Rows are one point carried round by a steady rotation, each followed by how many steps it has turned.
The counts run from 0 to 651.
[-20.4 -30.2  -3.4  33.0 -20.2   6.6  17.8  -6.9 -10.0   7.0  13.7 -37.6
 -23.3 -11.8   8.8 -45.7 -18.2  20.3 -28.4 -33.9  11.3 -10.4  -9.8  13.3
  -0.3  -1.8  42.2  -7.6 -26.8 -43.4 -14.2   9.3] | 216
[ 12.0  28.1  58.3  37.6   7.3 -22.7  -2.7  -3.4  -9.4  26.3   0.0 -21.1
  29.4  14.2 -24.9  40.2   6.9  -0.4   8.5  -2.0   5.5   2.4  24.0 -40.2
  -3.2   9.6  43.1 -18.8  -2.8  -3.1  -4.1  -5.1] | 193
[-27.8  37.9 -16.3 -31.3   0.2  24.2 -26.7 -18.4  26.3   7.1  56.1  12.8
  -0.5  -5.4   4.3  36.3   2.8  37.8 -10.7  -9.6  -6.2  -2.4 -29.8  -1.4
   1.0  28.1   0.7 -19.5 -10.9   2.6  10.6 -22.9] | 205
[ -4.1  22.0  17.8  14.8  29.0  -4.4  18.2  23.0  19.3  25.2  -1.7  15.8
  31.3 -42.4  24.3  -0.4  23.4  13.5   3.2 -44.5  -9.5  10.3 -16.6  -1.6
   8.3  27.9  42.2 -14.5  28.5 -26.9  -6.2 -21.7] | 332
[-12.6   5.5  41.3 -21.5 -19.9 -13.2 -18.4 -18.5  -8.1   3.2   0.1   2.9
  -9.3  14.7 -24.0 -10.6  -9.4 -40.0  12.1   1.5   3.3 -25.7 -14.2  31.6
  15.5  26.2  32.8   9.4 -58.9  13.4  37.6   6.2] | 154
[  1.0  14.9  37.9   2.3  25.5   0.1  -2.5   6.2  -6.6  -3.6   9.4 -45.8
 -27.6 -25.2   3.8  -5.9  50.4   9.4  13.4  20.9  32.7   4.7 -39.3  28.5
  35.9  11.0   3.3 -21.2 -23.3  -3.0  10.3  14.2] | 649
[-40.9  10.7   0.1 -12.9 -23.0  -6.1  -7.6  13.1 -51.0  13.8  13.2 -46.0
  -8.1   2.0 -32.0 -63.2  -9.3  -5.3 -13.9  17.5   6.4 -17.3   0.0   6.0
  11.2  -3.5 -10.5 -12.2 -13.0 -26.1  -6.3  23.0] | 25
[-24.1  -3.8  11.8 -27.6   6.9  25.1   2.2 -20.9   9.1  23.5  31.6  14.7
   2.4  10.5 -22.9 -37.8  -1.5  19.7 -13.3 -37.4   5.7 -20.8  39.1 -17.6
  30.5 -11.7  16.2 -31.6  26.0  11.5  -8.5  20.7] | 78
[-32.5  26.1  16.0  57.0   6.4 -39.2  16.9   7.6   1.3  -3.4 -14.7   8.2
   6.2 -53.8  -7.6   5.4 -37.6  19.3   5.5   9.7  -4.8 -14.8  -0.1  -3.6
   8.1   9.5  19.4  21.5 -43.4  -3.3  10.9 -21.5] | 158
[ -0.2  10.4 -23.1  28.2  44.7 -13.5 -36.2   4.5 -22.7  13.0 -10.4  -5.7
  18.4  18.0 -19.2 -28.4 -20.3  18.6   9.9 -16.8 -44.4 -29.9 -20.2 -14.2
 -21.0 -15.7  11.4  17.6 -18.5  32.6 -37.2   2.2] | 378
[  6.4 -23.4  -2.0  10.6  23.3 -13.0 -12.7  56.9 -29.1  -2.3  45.3 -30.4
   5.5  -0.5  16.8 -26.6  33.7  -7.8  -5.1 -22.8   0.6 -22.3  -1.9 -39.9
 -18.0 -11.0  -5.7  -5.8   3.8 -22.7 -28.1 -13.8] | 530
[  3.9 -33.6  -6.6  24.9 -14.1 -22.7 -16.8  12.2   8.9   6.7  11.6 -10.4
  17.6 -71.1  -2.9   6.8  25.0 -20.8  20.1 -33.6   8.0  -3.6 -15.5 -12.1
  25.5  27.8  17.2  19.8 -35.0   1.4  13.9 -22.5] | 402
[-28.3   7.4  25.9 -11.7   4.4  17.9   2.8  -7.7 -38.8  -9.5  32.3 -33.5
  -9.5 -27.0 -17.9  21.8   5.4  38.3 -16.5  -2.3  19.2 -15.2 -27.8 -10.4
  10.1  -7.2  24.2 -23.0 -13.1 -33.4  16.8 -26.9] | 405
[ -1.2  27.5  14.7   9.2  18.4  -1.5 -11.9   4.3 -21.2 -30.1  17.0  25.8
  17.0 -19.8  14.6  28.5 -23.0   7.6 -20.2 -29.3 -35.3 -30.0 -30.4   5.8
  -9.3   7.2  14.4  -3.6 -38.5  42.5  17.9 -22.1] | 348
[-26.3  20.7  42.1  44.5  -1.0  -7.3  19.2   5.5  14.8 -10.4  43.0   5.5
  27.2 -11.7   8.3   5.1   5.5  -3.2   1.1  -4.0  32.8   3.3  -3.2   2.7
 -40.6 -21.2 -25.2 -30.8 -27.9 -20.2   8.6 -19.8] | 544
[ -1.9  40.6 -10.6  10.9  41.7   7.2  -9.2   8.0   0.4  20.8  32.4   6.8
 -12.0  11.1  -8.9 -23.1  52.0  -2.8  17.0 -23.0  -9.1  -7.8   3.9  -8.5
 -14.3 -19.4  -0.3 -32.1 -10.3  56.6 -20.5  -0.3] | 583
[-24.9  47.3  32.3  -8.1  12.4  -5.9   6.3  23.3  14.8  -2.2  26.6 -44.3
  28.3   0.3   3.2   5.7  32.0  -1.6 -12.7  -9.0  12.5  -2.0  -7.2  41.6
  26.7  24.0  11.1   1.1  -0.2 -29.6  29.9  15.4] | 489
[ 11.2 -23.0  -9.7 -10.2  -3.9  -1.7   5.4  -3.7  29.9  24.6  49.2  10.4
 -16.0 -13.3  12.9 -35.4 -11.0   6.6   7.4 -31.3 -16.0 -29.1   2.9 -16.9
  21.5 -18.0 -34.5 -40.5   9.2  11.7  -6.3  33.2] | 426
[ 11.0  -2.7  12.2 -20.2  34.4   6.3  28.5  21.4  -5.9  -3.9   1.6 -22.6
   4.2 -23.3   4.5  -4.3 -25.5  -9.1   4.2 -21.9  -0.6 -45.5 -45.4  21.0
  15.4 -31.2  28.1 -38.8  -4.0   6.8  10.6  10.7] | 87
[ -8.1  10.1   9.3 -16.1  17.4 -15.5 -24.3  22.9 -39.4   2.6  11.9 -32.0
  24.2 -28.4 -39.6  12.9  21.1   4.8  51.9   8.7 -12.5 -11.2 -29.4  19.7
  15.8   8.5 -25.4  -6.7 -37.4  10.7   5.3  -7.1] | 244
[-24.5 -14.9   0.5  29.1  37.3  17.4 -22.8  -0.1  38.5   7.9  14.2 -10.8
  -2.7  10.2  -4.1 -25.9 -17.5  38.5 -20.7  -0.3  38.3  -6.2 -46.3   5.5
  29.6   0.9  11.0  -0.9  -5.9  -4.7 -21.8  24.2] | 361
[-31.0  26.4 -18.5 -14.3  -5.1  31.6  32.3  12.6  24.6  11.8   1.9 -25.7
 -36.7 -32.2 -20.4 -26.5  -1.7 -34.1 -12.6  -0.1   2.8 -22.5  15.6   8.9
 -26.8   4.4  21.7 -20.3 -21.3  23.6 -10.0 -16.2] | 20
[-28.5  23.4   9.1  12.9 -31.8 -19.6   0.0 -48.5  18.3  21.6   7.7  45.7
  -6.0 -19.6 -14.4 -47.8   6.0  10.9  -1.6  -4.8   4.6  12.9  -6.6  15.0
  46.5  10.1 -18.6  -4.3 -29.7  -3.8  12.1  -0.9] | 358
[ -2.7  12.4 -10.5  -0.6  19.9 -28.4 -43.0 -22.3  10.9   0.2  39.0 -18.1
  -6.9  44.8  -5.0  12.9 -23.2  48.2  -3.9  -6.8 -12.3  -6.0   4.9  10.6
   4.3 -22.7 -21.0 -16.8 -30.2   0.7 -24.7  23.1] | 639
[-22.7 -13.3  -8.6  -1.9 -37.6 -44.5  -2.1  15.3   2.6  21.0   9.6  23.7
  24.2 -15.9 -34.4 -16.9 -36.2 -11.7  18.9  18.1  -4.2  -1.0  -6.9  -2.9
  31.4  33.7   8.6  -0.3 -46.0  -6.5  15.1  -0.1] | 502
[ -2.3  -4.7   9.0 -23.5  34.9  10.4  -4.3  10.3   9.9  26.3   9.9  14.2
  22.3  45.0 -30.1 -28.4  24.1 -26.0  24.4 -18.8   0.8 -15.2 -12.5  33.3
 -13.3 -11.1  -0.8 -38.1 -22.5  36.2 -18.7  10.8] | 239
[-29.9  -2.2  12.1 -12.3  13.1  -5.1  -2.1  20.3 -38.5  -4.4   9.5 -25.6
 -30.4   9.2  -8.4 -67.9 -12.5  -3.2  -5.4  15.1  12.7 -33.5 -37.2  17.6
   2.7 -23.6  -1.4 -18.0 -14.4 -31.0  -5.5  13.0] | 26
[ 14.7  21.2  -5.2  50.9  18.2 -44.7  17.1 -12.1  -0.9   9.5  -6.4  33.9
 -11.8 -12.0  25.6 -23.8 -24.9   2.9   4.5 -19.1 -20.8  -4.1 -28.2   4.3
   6.5 -35.0  23.2 -33.9 -25.2  -2.7  10.1   4.6] | 636
[-11.8  19.9  -3.5 -13.2  -5.2  22.5  -0.9   2.5  25.0 -15.5  55.9  -2.9
 -20.7 -33.0  12.8  -4.6   8.2  29.7 -15.7 -21.2   1.1  15.3  19.9 -21.0
 -37.9  28.2 -23.5 -27.8   0.8  11.6 -40.6 -30.1] | 265
[-15.7  -7.3 -25.9  -5.5   1.3  28.6  20.5  14.7  21.0  -0.7  34.4 -20.0
 -44.8 -38.7   3.9 -31.9  -4.7 -30.5  -4.6 -18.5  -0.6 -23.0  18.1   2.3
 -25.9 -11.3  -5.1 -24.1 -31.4  17.0 -18.4  -0.4] | 21
[  9.4  -0.7 -12.7  22.5  -2.7 -33.1  10.0  -1.6 -12.5  37.4 -21.8 -24.3
 -14.5  -0.9   6.5 -42.2 -26.8   2.9  16.5  -6.6  -4.3   0.9 -36.6   9.3
  -2.6 -26.0  48.8 -24.6  -2.6 -43.5 -22.5   0.1] | 376
[-12.9   0.4 -24.5  35.6  21.0  -8.0 -24.7  -7.1  -7.5  27.6   2.9  12.0
 -10.2 -45.1  -7.2 -31.8  45.6  23.7   8.0 -11.7   4.2  -1.7 -38.8 -37.0
  27.1  -5.3   3.7  19.0 -11.6   1.3 -16.8 -31.3] | 462
[ 34.5 -13.1  11.0   6.7  -0.3  -3.8 -25.1 -18.5  37.0   2.3  -6.0 -28.7
   4.9  19.8   7.6  20.3 -23.7  12.5 -14.5 -12.0   0.6  13.5 -26.6  -0.6
  12.6  34.8  29.2 -59.2 -16.1  21.8 -39.8  12.6] | 451
[  5.9 -16.8  20.4 -41.2   7.8  16.5  27.9  12.9   0.0  31.0  21.6 -12.8
  15.8 -29.4 -22.7   5.8  -1.5   9.8  24.6 -15.8  -5.0  -2.4  15.9 -21.2
   8.3   1.1   5.5 -69.3  27.7   7.8 -24.9 -14.8] | 526
[ -7.5  15.6  24.4   4.0  -9.7 -11.7  -8.1   8.9  -6.7  45.0  15.2 -11.5
  29.9  12.9 -27.5 -30.0  47.8  -6.4  11.2  19.8  15.1  -9.3 -48.4  11.1
   1.2  -7.7 -17.7 -23.4  -9.8   0.2   3.2   6.8] | 588
[  2.4  49.1 -14.9  -9.0  47.8  19.1 -18.3   0.8  -3.5  28.9  17.8  -6.7
  10.5 -25.7 -14.2   7.4  31.1   4.6  27.1 -11.5 -26.0 -15.9  -4.2  -0.7
 -10.6  24.3  12.2  16.4   8.8  44.4 -18.5 -23.4] | 523
[ -0.1 -17.2   7.5 -27.2  29.5  37.9  16.7   3.9   3.5  14.5  23.3  -8.0
  17.8   6.2 -15.8  -0.7 -47.3  -9.1  10.1 -30.1  -1.7 -45.9 -17.5   0.9
   2.6  -7.0  49.8 -32.7  11.4  23.0   1.3  28.1] | 626
[  9.2   5.6   0.7  -5.8  22.5 -23.6   6.7  21.8  -9.2   3.9  69.8   4.5
 -39.6  17.2   1.0  17.3  -4.9   8.2  45.6   6.7  -2.4 -14.1  37.0  -7.6
 -11.1  -7.6  25.4 -21.2 -40.6  -2.7  -1.1 -21.7] | 440
[-22.2  19.3  68.9  -9.2  10.0  11.1 -22.3 -28.8  -3.9   4.7   5.1  12.7
 -12.4  27.2   3.1 -43.8   2.2 -19.5 -10.7  -0.8  19.7 -31.0 -25.7   0.6
 -29.0  25.3  10.2  13.8 -14.2   0.8  13.1  -6.5] | 414
[-40.9  22.2  -3.8 -14.8   5.8  16.3  12.3  24.5 -16.1  20.9  29.1  18.3
   5.9  23.2 -26.6 -16.0  29.3 -15.7 -11.6 -29.5  13.4 -31.7  13.8  -8.4
 -31.6 -41.5   3.6 -37.0 -22.8   4.0   0.8 -34.9] | 339
[-20.0  25.2  13.5  31.4  60.5  27.5  17.8  -4.7  16.3   4.6  17.5  -2.2
   6.7 -17.3  -6.5  -0.5 -15.3  42.8 -14.5 -23.5  12.3 -26.1  17.8 -14.1
  19.1 -19.2  26.5 -18.4  31.7  27.8  -8.3  17.1] | 422
[ -7.8 -10.9  35.1  48.9  -2.8 -16.9  -8.6  -3.6 -26.6   7.1  34.9 -16.2
   4.0  11.4 -11.6 -28.6   8.6   4.9  12.4  18.3   8.4   7.6 -33.0  16.8
 -28.9 -26.4 -24.1 -28.2 -52.0  12.8   0.0  11.1] | 444
[-14.7  17.9  35.8   2.4  41.6   9.6 -21.7 -35.3  11.6 -33.4  -4.8 -34.7
   3.6 -25.4 -16.8  13.1 -27.9  35.6   3.1   5.5  44.7  -2.5 -30.0 -16.5
  13.0   2.4   1.0 -30.9   3.8 -13.3 -25.9 -14.2] | 261
